Each path below is one point turned by a fixed rotation once a step. After each direction that follows a path, write how fast that rotation turns it, in degrees per step (0 if it stays still).
Each turn is a multiple of 5 degrees from 10 to 175, or 0.
Each row of a path follows its step; steps can be skipped.

step 1: [  6.6  25.2  -7.6  -4.8   4.6   1.7  -9.4   4.9 -14.9  -2.3  16.1  -1.3
   3.6  -0.4 -23.0   7.5  -3.2   3.7 -18.2  -8.2  20.3  -1.9  20.1 -17.7
   0.0  16.1   1.2   5.9  12.8  -8.1   1.3 -20.2  38.1 -11.2 -11.4   5.7
   3.6   7.2  -9.6   7.1  -4.1  -7.0  -9.6  -3.3 -15.6   7.3   5.5  -9.3
  30.8  13.7  -3.5   1.8   0.8  12.6   7.4  12.3 -12.2 -10.7 -32.3  -1.6
   5.2  11.4  -8.9   3.9  28.7   9.7  13.0  11.2  -8.8   7.2  -5.1   3.4
  14.4 -15.3 -17.9]
step 3: [-30.7   1.7  19.2  16.5  -4.1  24.7  -8.6 -13.9  -3.4  -7.5  -3.8 -19.2
   5.1  -3.1  -5.9  -5.0   5.9  -1.1   2.6  11.2  12.3  -2.1  14.7   2.2
 -12.7   2.8 -24.1  18.4  12.3  10.4  -0.7  16.5  -4.5  -2.8   1.7  30.1
   0.6  -7.0   0.0  -5.3  17.8   5.4   9.0  -6.8  12.2 -13.1  20.7   1.4
  -6.5 -10.5  14.0 -16.0 -15.9   3.4  -3.8  -4.1  17.5 -19.7 -12.4   0.1
  16.4   1.4   6.5  15.7  -9.1  10.0   3.3  24.4   6.3  -7.4 -11.7 -12.3
   4.2  20.4 -26.5]
step 9: [-22.7   0.4  -7.4   0.6   1.9  -0.3   9.9  -9.8   5.6  18.6   4.0 -10.6
  -0.1 -22.4  12.2  12.2   8.3 -14.4   9.4   2.6   9.5  -1.9  22.0  -7.6
 -13.5  -1.9   4.3  17.1 -20.0   3.1  -2.6 -16.1  23.7   0.0   8.8 -24.4
  -8.9   5.8  -7.2  -9.0 -19.7   9.0   2.2 -21.4   7.6  26.7   8.8  -8.2
  12.1  -6.5  -3.4 -13.8  23.9  -5.4   4.1  14.7  -3.1 -17.1  -8.6 -19.1
  12.8   3.3 -14.2   9.1  11.6 -16.7 -15.5  26.8   2.6  -3.9 -10.1   1.3
  -1.1 -22.8   0.6]
step 13: [ -5.8 -10.0   7.6   0.4 -28.2   8.0  -0.2   9.2  15.9  17.2 -26.8  -2.6
 -18.3 -15.9  -2.0  -3.7 -10.1   6.3  -1.8 -12.8   7.8  17.1  -4.4  -0.8
  -4.4   7.2   7.9   4.8  14.8   3.1   1.5  -4.4  14.1   3.6   5.2  -7.5
  -8.1  -9.9  -0.6   7.4  -7.4 -13.4  -4.1   2.4  13.3  26.0  33.0   1.7
  14.4 -17.8   4.6 -25.1  25.1 -23.9  10.3   4.7  18.9 -11.9  -1.1  -6.1
   2.0  11.6 -11.4 -20.9  10.7 -17.1   3.4  -5.5 -22.8   7.2   8.3  -7.1
 -11.1 -11.3   6.3]
step 14: [ 19.2  -0.5  -3.5  10.7   9.5   5.4  -5.5  -3.5  23.3   7.7 -20.5   5.5
  -8.7 -10.1   8.6  -4.7 -10.7  -4.5  -0.5 -17.3  12.6 -11.1  22.0  15.6
  -5.6   2.9  11.7  15.2   4.1  -1.3 -16.0  -3.1  11.8   9.9  25.7   7.5
 -13.0  24.4  23.5  15.0  15.1  13.6   0.1   9.9   1.7  -7.5   8.5 -18.5
  16.3  11.5   4.5   6.1   5.1  -3.6  15.3   1.2   5.6   9.9 -29.0 -25.7
   9.1  19.9   9.3  -1.7   0.3  13.3  15.5  20.6  -8.1 -11.8  -7.0 -10.6
 -11.3  14.7  -1.0]
step 15: [  6.6  11.3  -9.0   0.4   4.5  19.3  14.3  19.0   9.1   9.9  -9.2  17.6
  20.1   6.1  -2.8  13.9  14.6  -9.0  18.1 -18.6  -4.2   2.9  14.9 -21.6
  -4.0  21.8   9.5   9.1 -18.2  24.5  -6.4  19.0  14.2 -10.7  16.9  -4.0
   5.7   4.4  15.0   7.6   1.5  -2.5 -14.9  12.5 -13.9  -8.0  12.3 -15.0
  -7.8  -3.8   1.7   7.5   6.6  10.6  -9.1   2.4   8.4   8.0   0.3  11.6
  29.6  11.4  -7.4  -7.3  -8.1   2.9 -12.9 -24.7   1.2  10.8 -23.5  -3.3
   1.4  11.7 -26.7]
step 17: [-22.9 -11.4  14.5  24.9 -16.7   4.1  -7.6  10.7  40.7 -12.6   8.3  22.2
  -2.2  -6.8   3.0 -13.4   5.7   8.7  21.0  -6.4  13.4  29.7   4.2  -9.6
  -0.5   2.9 -13.3  -1.9   2.1   7.7   1.8 -14.7   2.0   2.5  18.2 -14.6
 -13.1   5.9  -4.2   3.3   2.4   5.6  12.3  -6.5   8.0  29.6  10.3  -8.9
 -15.8 -13.8  19.3 -20.9   9.7   1.9  11.2   5.9 -19.3 -12.8  -7.4  -1.0
 -13.1   3.8   0.2  -9.9  -3.2  10.4  -5.3  -4.3   7.0 -10.2  -9.6   1.9
   6.3  -0.8  17.7]
step 18: [ 18.1  14.4  12.3   3.4   4.6  30.1  -3.4  -0.9  -6.1  -4.0  -6.6  13.1
   2.7 -13.1   0.6  -9.8   3.2   8.1   3.3  12.5  -4.0  -1.6  -8.6 -22.7
   0.3  -7.3  -7.6  -5.4  28.4   2.2  -4.1   9.0  14.8 -12.6  14.4  -8.7
 -23.1   9.6  17.6 -10.1   6.0   4.1  21.3   6.4   5.5   3.6  -3.5   4.9
  11.8   0.2   7.3  14.6   7.9  -3.3   0.0  13.2 -15.1  -9.6 -27.6 -47.4
   7.0  17.3  -9.1 -21.9  -7.3  -8.9  -6.2   2.3   0.4  -5.9  -3.8  11.4
 -14.1  14.9   3.9]
step 20: [ -1.4  -1.1  -6.4  -6.1 -28.3   8.6   8.7  14.2 -13.4 -26.2  16.9 -19.3
   6.7  -3.5  21.6  27.1  18.8  -3.6   5.9  -5.3  -2.3 -22.4  14.3 -14.4
  -2.4  18.9   5.1  25.0  22.8   2.3  -0.3   4.9 -11.6   5.5  17.1  -8.0
   6.5  11.1 -17.3   0.6   9.4  21.0   0.6  -4.2  -2.8   0.2  -2.3   3.4
  -3.7  -4.6   6.1  -4.6  -1.8 -17.8   5.4  -8.3   2.7   6.8   3.2  -4.5
   1.3 -15.2  -8.1 -26.7  15.5  17.9   7.2   4.8   2.5 -21.5 -25.4  -1.8
   3.0  -9.5  -6.8]
step 21: [  1.7  -8.6  20.0  34.5  11.5  12.6  -3.5  15.4  17.6  -1.7  15.8  -3.4
  -5.5  -6.3  -2.6   9.1 -18.1 -23.4  -7.9  -2.1  -8.9   0.4   7.4  -2.6
   7.6  15.0 -19.9   1.6  11.4  17.0  17.6   3.7 -10.5  10.0  -1.3   8.6
 -15.5  -0.9   9.7  -5.7  -4.1 -12.6   4.6  -1.5 -13.5   2.9  14.4  11.8
 -13.2 -36.9  13.9 -14.3  12.3 -28.1   3.7  -4.2   2.9  -4.2   4.9  -5.0
  -3.4  -4.3   5.5 -11.8   0.2   5.6 -17.4  -9.3  17.8 -18.2  -5.9 -16.0
 -16.7 -21.7   0.3]
Speeds:
[-4.6 -0.8 -0.8 -3.7  2.0  6.0 -3.1 -1.3  2.1  0.1  0.8 -0.2 -3.1  2.3
  4.4 -5.8 -3.4 -2.0 -6.3  5.2 -0.9  1.4 -4.4 -4.3 -0.9 -4.6 -1.9  2.6
 -3.6  2.8  3.5 -3.1  1.7  4.8  3.0 -2.3 -0.2 -2.4  7.9  0.9  2.3  1.9
  6.5 -3.0  2.9 -1.3  3.0  1.2  0.9 -5.4  1.7 -2.1  3.0 -0.9  2.9  1.2
 -3.5 -2.1  0.6  4.4  0.9 -0.1 -2.2 -1.4  0.1 -1.7  2.4  3.0 -4.1  0.9
  4.2  0.5  0.7  0.8  3.8]
80
[-3.3  2.5 -6.6  3.8  3.4 -4.6 -1.9  0.5 -0.3 -0.9  2.5 -0.7 -1.1  0.2
 -0.5  0.0 -3.8  3.1  1.8 -0.3  3.1 -0.3  1.9  4.8 -5.3 -2.2 -4.1  3.6
  0.1  0.6 -0.8 -6.7  7.1  9.6 -2.5 -0.9 -0.7  1.2  2.7  3.5 -4.0 -2.4
 -4.5 -1.3  0.4 -1.8 -5.3 -5.0 -6.7  1.6  5.1  2.7 -2.9 -0.1  1.0  3.2
  2.8 -0.3 -1.8 -1.9 -0.8  0.6 -0.7  0.0  0.7  0.9 -1.7  2.4  0.9 -3.0
  2.5 -1.0  3.1 -1.3  0.9]
140
[ 0.8 -2.7  1.1 -1.5  0.5  0.4  3.1 -1.7  0.4 -1.7  4.7 -0.6 -0.2 -1.3
  0.0  0.4 -0.6  2.3  6.1 -0.2 -1.3 -0.4  1.4 -4.9  1.5  2.0 -1.3 -1.5
 -2.5  6.0 -1.0  0.7  6.3  3.1  1.4  3.8 -6.1  0.0  0.0 -2.2 -2.2 -6.0
  6.7 -3.6 -3.3 -2.9 -1.8  3.1 -0.5 -2.0 -3.3  1.2  0.3  4.2 -7.6 -1.2
  1.9  0.3 -5.0 -1.8  0.8 -4.8  3.0 -0.6  1.1 -3.9  0.7 -0.8 -7.3 -0.6
  2.1 -1.4 -2.7 -4.9 -6.1]
125
[-7.9 -1.0  6.6  3.4  3.3  3.5 -4.0  1.3  0.5  3.6  0.9 -5.8  2.4 -0.4
 -4.5  2.0  2.7 -0.6  0.6 -3.7 -0.8  2.3  0.0  5.0 -4.2  0.1  1.7 -1.9
 -4.8  3.2 -4.9 -2.0  1.5 -1.8 -1.5  1.5 -2.2 -0.9 -1.7  2.3 -0.7 -1.2
  3.7 -1.9 -4.9  2.3 -1.4 -1.1  0.4 -1.0 -0.1 -1.9  1.1 -0.5  0.2  1.0
 -1.1 -2.6  1.5  6.0  1.9  4.7 -2.9 -2.0  5.2 -4.9 -1.0 -9.1  1.9  1.0
 -1.6 -4.7  2.7  0.9  2.4]
175
[ 0.2 -0.4 -2.0 -4.0 -7.9 -1.3  0.6 -5.6 -0.9  3.5 -1.6 -2.0  3.5  0.5
 -4.0 -1.7  0.5  0.9 -7.4  0.6 -1.7 -5.3  3.7 -0.7  1.7  3.6  2.8  0.6
 -2.1 -0.9  1.7 -1.2 -0.5  0.6  5.6 -3.2 -2.5 -2.3 -1.4 -3.2 -3.1  1.6
 -1.1 -2.2  5.3  5.0 -2.9 -1.6 -5.6  2.6  1.1 -1.6 -3.8  1.8 -0.3  1.3
  0.8 -2.3 -3.4  3.0  1.6 -3.4 -2.3 -3.4  0.2  1.8  0.7 -3.5  0.8  4.8
  0.8 -5.4  0.8 -8.6  2.3]
100
[ 1.8  2.1  2.8 -0.9 -2.3  5.1  3.9  5.5 -0.2 -0.2 -2.5 -1.1 -6.5 -2.0
 -0.8 -1.3 -1.7 -2.3  0.8 -0.7 -1.0  4.1 -1.1 -0.7 -8.1  4.4  1.5 -3.4
  0.1 -0.7  1.2 -3.5 -3.9  0.5  2.3  3.3 -4.7  0.4 -1.0  1.0 -0.1  2.1
  5.9  1.5  1.1  1.8 -0.6  1.1 -0.3  3.2  3.7 -5.4 -5.1 -0.3 -2.7  3.0
  2.1  7.2  2.6 -3.1  0.0 -1.0 -0.6  5.7 -2.7  1.8 -2.0  3.6 -0.2 -4.8
  1.7 -6.1  4.6 -2.4  2.6]
100
[ 1.6 -2.1 -2.1 -4.3  1.0  1.1 -5.5 -1.3 -8.6  0.9 -4.2 -1.0 -1.8 -0.7
  4.7  2.7 -1.1  1.0  2.8  0.3 -0.3 -0.5 -2.6  0.0 -0.1 -5.0  0.4  4.6
 -1.6 -2.8 -0.8 -0.6 -1.9 -1.5  3.2 -3.7 -7.5  5.8 -3.8 -0.4 -1.1 -2.6
  3.9 -1.5  2.8  2.4 -4.8  0.7 -0.2 -1.1 -3.5  0.0 -1.1 -0.1  3.4 -5.7
  4.6  0.3  5.2 -2.2  3.7  5.0 -4.2 -4.4  0.0 -0.8 -6.2  0.6  0.7 -3.0
  0.7  2.0 -1.3 -1.0 -3.7]
160
[ 0.8  1.6 -4.3 -1.3  4.4  4.7  1.0  0.0 -2.2  3.3 -0.3  2.2 -1.7 -3.6
 -6.0  2.1 -5.9  0.3  4.0  0.2  3.0  3.6  5.7  1.8 -2.0 -1.3  5.6 -2.6
  2.8  0.6  6.4  2.1  0.2  0.7  3.5  1.6 -0.5 -4.9 -3.4  3.5 -6.1  4.6
  4.9 -1.0  1.0 -0.5  1.0 -3.5  0.4  0.9 -7.0  2.8  1.5  1.1  5.7  1.2
 -5.2 -1.6 -2.0 -1.7 -0.9  0.2  3.5 -2.7  0.2 -0.1  2.3 -0.9  3.7  0.2
  4.1  1.9 -4.0  0.2  1.4]
85
